Rotation paths and how fast each direction turns (degrees each step):
Each turn is a multiple of 5 degrees from 10 to 175, or 0.
Each row of a path follows its step; steps can be skipped.

step 1: [-191 140 -30 -226 145 -119 -37 -101 132 -106 -100 -21 149 -40 103 170 77 87 -60 93 103 -45 -92 -46 147 71 -51 1 -37 -46 8 85 53 79 126 153 5 101 256 115 -106 -128 37 68 0 -233 -63]
step 2: [0 -86 51 -82 118 -98 -135 14 -245 26 -50 -76 64 -72 162 56 -104 199 -26 -155 -82 -62 108 1 110 -201 -49 167 -139 7 -129 -60 114 35 -162 -94 53 63 225 107 13 -81 -80 90 73 -86 166]
step 3: [-224 -309 3 43 90 -125 79 71 -68 37 -132 -18 111 255 214 20 114 -122 102 113 79 -5 29 -57 -21 96 -81 -58 -11 -20 108 -63 -39 76 -114 9 68 113 115 212 -152 -16 56 103 61 -98 83]
step 5: [29 -40 243 -109 -43 31 -12 2 -138 129 -101 238 175 -72 246 17 206 20 34 -24 250 42 35 114 -104 49 -71 -35 -63 27 41 74 -34 111 -8 -94 -8 -122 -1 76 -105 -16 -46 13 261 136 52]
step 6: [-198 -105 -35 135 -186 99 -1 -34 -18 65 134 70 67 -38 76 -55 3 -36 6 -18 181 23 -33 19 153 209 -58 -45 -54 -126 -104 53 125 121 133 7 -32 38 71 77 132 -112 -247 -242 155 -160 123]
step 7: [-29 -37 158 197 -210 2 102 58 -358 41 94 138 -104 10 -92 -97 77 63 -29 -138 60 20 104 -151 -5 -173 -109 -39 -11 -111 -50 94 -24 -8 139 -74 26 -168 25 157 -194 -37 -58 85 53 -27 50]
step 8: [-127 -89 109 71 93 296 128 -115 30 -65 139 121 47 85 21 -96 19 -69 -15 161 22 -32 15 -74 -234 68 -241 27 98 -33 -59 119 50 100 59 210 59 -116 -71 166 39 -184 -72 1 -45 -8 21]
step 9: [79 99 -18 4 -97 143 -64 -201 92 72 84 74 -37 18 27 -111 80 150 -69 -146 -91 -154 -7 -241 -43 -165 64 43 -38 -71 15 187 30 205 235 28 -135 -31 29 192 142 144 -35 88 96 -21 69]
step 10: [150 0 9 -26 19 243 90 -20 108 4 -213 10 36 -25 -91 191 -34 -85 -26 -164 185 7 71 -61 -199 11 -133 -26 -72 100 -40 133 146 -109 88 -41 -17 56 2 330 -49 -13 -79 101 -23 -152 81]
Directions:
[-51 -32 -42 30 -10 38 -49 -1 -25 -11 -27 42 -39 26 -71 27 19 2 26 6 -26 63 54 9 34 -31 -34 -30 -18 42 -25 -40 -66 21 3 -37 22 34 77 53 26 -23 -11 -31 -51 62 -13] => 85
[-23 -24 -69 34 -8 -34 -17 -10 55 -13 33 -24 7 61 20 -63 9 40 3 -12 3 -9 -28 -47 -12 43 62 -68 9 35 42 -21 -44 88 48 13 28 44 -5 5 6 29 -5 -56 41 -53 -9] => 130
[24 11 34 -30 19 10 -49 38 -6 -4 -6 -13 50 67 -7 -30 5 -41 16 58 41 -42 44 -87 13 -31 -21 49 -59 15 -23 3 -29 -30 46 38 -32 -25 45 32 -26 -7 -77 -33 59 -17 27] => 0
[-28 51 -15 -44 39 29 -8 -11 -64 10 11 43 -20 48 -28 -23 -24 83 53 -35 39 -38 -3 -17 -27 55 -36 31 -27 -36 51 -27 -11 -25 0 -63 -41 49 -44 6 -69 42 34 -14 -11 31 12] => 155
[-1 26 45 -35 -55 46 -3 20 -23 -15 6 -6 -49 25 7 2 -32 10 26 -47 -6 69 -8 -6 -60 -88 56 -11 -59 5 -4 20 -18 -9 0 18 26 31 33 -64 -2 -28 80 -13 54 -36 65] => 145
[45 22 65 15 10 -11 7 -21 19 28 -41 49 60 5 -19 -6 18 12 -31 -28 10 17 -54 2 40 -14 -23 -48 -6 27 -83 -5 30 24 10 -34 -31 87 8 -60 -46 12 -41 -47 -67 -48 40] => 80

step 0: [-140 149 81 7 -47 266 89 -2 -10 135 -93 -139 -45 -145 -87 -7 -38 86 104 -77 96 93 -252 -108 -109 -99 -14 294 -85 -26 -229 56 -115 209 -94 -208 56 -41 -60 43 178 16 86 -53 -50 -90 -118]
step 1: [-224 -295 160 -167 -93 -153 -7 -114 -143 68 23 22 145 -47 -127 -150 2 -48 -140 -21 99 -107 -31 -1 -3 -14 -68 78 64 -16 21 -92 255 -231 79 -32 118 157 180 110 -69 -74 -218 -59 -67 53 -74]
step 3: [-110 -48 -52 -105 27 63 86 -54 -147 -119 -107 145 99 -102 36 -226 -64 -40 91 42 148 -57 -246 -99 -28 -2 -2 151 -6 -157 31 161 -58 57 -116 46 -216 339 66 -249 11 137 -136 -115 -81 33 -115]
step 4: [-64 -144 183 -101 89 -179 7 40 45 -20 -104 -101 -255 -153 -25 -133 -32 -24 -172 -54 110 244 -47 -205 -133 -69 -217 63 -55 99 -119 -35 -46 -59 210 35 189 -214 25 93 69 -46 89 -31 -157 128 26]
step 5: [-73 -59 -187 285 -142 180 162 -94 -332 -2 55 68 121 -27 -132 -68 44 90 72 22 -85 42 -190 29 -208 30 -15 136 -165 59 118 -37 127 -54 85 -182 11 195 -20 107 -133 -43 92 75 -30 52 -44]
step 6: [-213 136 104 -139 -146 -186 124 -123 184 46 -331 -59 -73 -106 -46 -76 -146 -178 76 -117 21 54 -35 2 -28 -16 193 63 165 -165 -159 29 3 -45 -5 -87 -34 87 206 122 113 116 34 34 -160 21 -108]
step 7: [-197 -117 177 58 265 120 89 -67 -183 5 1 -28 -68 -62 86 -62 6 67 -261 -58 22 70 -162 92 50 -61 -62 36 10 -37 97 52 51 51 39 -9 203 210 -168 -32 -112 -124 -114 -266 -49 184 164]
step 8: [63 30 -17 -166 107 186 270 -35 -24 112 69 88 -43 14 -40 -199 41 3 157 63 52 162 -52 -181 -147 115 -19 -22 -42 64 -10 104 -152 -169 32 -29 81 39 259 120 -10 181 -26 289 -79 107 -185]
step 10: [-162 -70 92 94 -32 51 139 -233 120 -11 -126 237 -71 -73 39 -93 -58 48 -17 -159 -93 113 -47 -121 -281 -4 -140 -187 -101 -4 31 56 249 9 201 67 5 38 -9 135 45 223 -85 -21 -65 101 185]
Directions:
[34 -21 1 -37 -90 12 33 -16 -17 45 -22 -16 -15 28 4 -25 12 -28 -51 -11 -38 -2 19 -61 75 7 -15 28 -82 -46 53 -64 22 63 46 -39 39 -14 -6 -25 -5 35 1 26 17 -43 -21] => 85
[-2 -29 -39 40 63 6 19 -11 44 86 -40 9 64 29 -29 24 -26 0 59 12 -24 -72 -4 -39 -49 3 -38 34 -25 -44 16 -18 -35 -16 2 -3 -23 13 30 -33 36 19 -95 47 -38 6 -10] => 145
[-25 -86 69 -27 40 -23 28 -37 32 -52 14 -17 14 35 62 -2 46 -2 42 34 -16 -52 -56 -30 27 4 -22 -3 28 40 18 -5 67 7 23 -23 26 -44 -46 24 28 -8 1 5 -66 -19 66] => 120
[9 -50 69 19 -32 39 33 37 13 -48 36 38 11 -87 -59 6 -30 3 6 56 8 -30 42 16 -22 71 -19 -6 9 -24 47 45 -7 -8 21 -57 -9 54 1 -8 -16 47 -26 -27 36 -61 39] => 160
[11 30 -56 0 -46 2 -1 19 1 -3 32 0 -48 23 36 20 34 50 122 -34 7 8 -53 7 25 70 -1 24 -2 66 -29 -32 -39 19 1 -37 30 58 4 16 -33 80 -37 -15 -5 -2 3] => 130
[0 -6 -28 69 35 73 7 2 30 -25 -26 -53 -7 42 24 31 1 -85 -24 -17 88 1 -32 20 -24 26 2 79 -30 8 -1 -16 -19 22 3 -35 17 1 -27 -15 -23 -73 4 -28 63 -32 51] => 160
[34 3 0 77 -25 -46 -25 36 -35 -24 -12 21 -12 23 -35 10 -30 -47 22 14 16 38 -24 -122 -41 -1 -1 -13 -51 58 8 22 19 -7 18 27 -66 -46 -17 -45 -12 50 34 -51 -42 -3 19] => 65
[-6 -24 -37 -12 43 -3 -21 20 -24 61 58 -28 -30 -38 -58 -56 61 39 24 4 35 -35 12 -70 5 -19 62 56 4 -40 -22 19 13 -31 22 54 41 -25 13 24 -44 8 25 15 34 -34 79] => 100

step 0: [46 -147 -77 219 -272 153 -94 97 128 -60 -102 190 55 119 95 -144 -22 223 -72 -15 54 32 136 -104 -39 21 -57 -11 24 -126 -86 106 66 28 -254 -30 94 -141 170 277 -94 -113 36 -23 67 283 -53]
step 1: [47 -8 -43 133 -127 -27 283 -51 73 93 67 88 205 -1 81 -58 -36 55 20 84 -29 56 -28 -99 -97 -91 -99 -195 57 -181 -18 32 84 -147 -352 -193 -42 -123 -152 299 -28 80 -131 -146 -4 185 -159]
step 2: [3 59 45 141 -25 -117 -110 -119 -103 -26 -126 23 89 -291 9 -27 -104 -110 -56 229 82 73 -30 18 -282 -68 36 -215 88 -138 -141 -99 -51 -45 -378 -112 118 27 -20 78 -152 108 9 12 -138 170 -82]
step 4: [97 -5 117 70 -34 99 82 -109 25 25 -137 -25 7 118 168 45 52 -264 -145 -65 9 50 -237 68 58 169 141 -228 -95 -135 15 84 -1 172 -280 -80 -48 -81 180 250 16 157 179 117 88 -7 183]
step 5: [26 -87 176 40 -139 355 -64 -195 218 -109 -8 96 80 21 163 -8 4 -164 -147 -120 -52 -4 -105 -99 -199 -102 20 -55 -37 -108 -24 5 -127 255 -239 -10 -195 -225 98 -10 -7 -22 82 27 -7 22 -123]
step 6: [-93 -122 23 -23 -118 216 3 -5 92 -163 47 164 295 -168 -19 -60 -33 -147 158 2 100 -45 -110 14 33 -57 -123 -105 29 -130 -56 5 -236 179 -108 -351 -37 -182 -54 158 76 -49 -109 90 149 -68 -62]
step 8: [29 -159 -15 -186 -105 158 51 74 -21 -42 -58 -80 -32 -66 -18 -273 110 -191 11 -16 79 194 -204 -50 11 -58 270 32 160 -220 -104 -203 173 47 -35 -277 3 16 78 46 -124 -36 -13 -177 -36 195 7]
step 9: [-124 7 51 8 -116 64 41 57 -70 2 -87 -174 -56 -26 -14 -209 126 5 162 -353 185 -48 13 -19 -116 78 77 50 -90 -119 -175 -238 54 150 -258 -179 -106 -2 100 270 -79 112 103 -48 -55 64 103]
step 10: [-118 228 266 -57 43 85 -27 -163 97 31 12 -205 232 -84 128 11 54 25 -66 -154 -45 -42 -77 -115 -66 -77 0 171 -44 -103 -54 -301 53 27 -224 -156 -73 -173 -127 163 29 73 57 -222 48 -37 158]
Directions:
[42 14 35 49 23 103 -12 -110 -54 27 20 -12 14 -6 -3 20 7 15 -1 20 -12 -26 -5 40 48 62 -18 32 -15 33 6 15 1 34 -15 5 -3 -41 56 -22 43 -23 33 -21 -32 -72 37] => 55
[-72 -64 -37 -48 -21 23 -1 32 4 -84 20 -92 25 7 4 -62 -2 7 1 8 -13 -36 1 25 10 16 -58 36 10 -13 42 -27 42 21 42 -16 -12 4 11 46 -9 -54 13 -36 -83 -11 22] => 35
[-9 -7 63 20 -49 -89 80 15 11 53 47 15 38 15 5 22 16 -30 10 -4 -19 -64 -25 23 22 81 -32 -10 -32 17 29 -39 26 -25 32 10 8 -32 11 87 -4 52 -2 -2 37 -33 -3] => 125
[26 -18 -3 43 -25 -22 0 -6 -24 10 29 31 -13 44 -77 -29 -29 7 69 27 -53 10 -46 -36 65 10 -34 -26 39 -33 -14 -83 -18 9 -38 9 45 16 -5 -24 50 -45 -52 12 -61 47 -47] => 60
[-12 81 -34 56 -10 15 23 73 65 -51 29 -74 -47 10 20 37 13 3 -5 11 -30 -7 10 13 -3 18 13 -11 3 -2 2 -40 -43 36 -29 31 -5 -94 10 -14 50 -58 11 -3 75 14 4] => 65
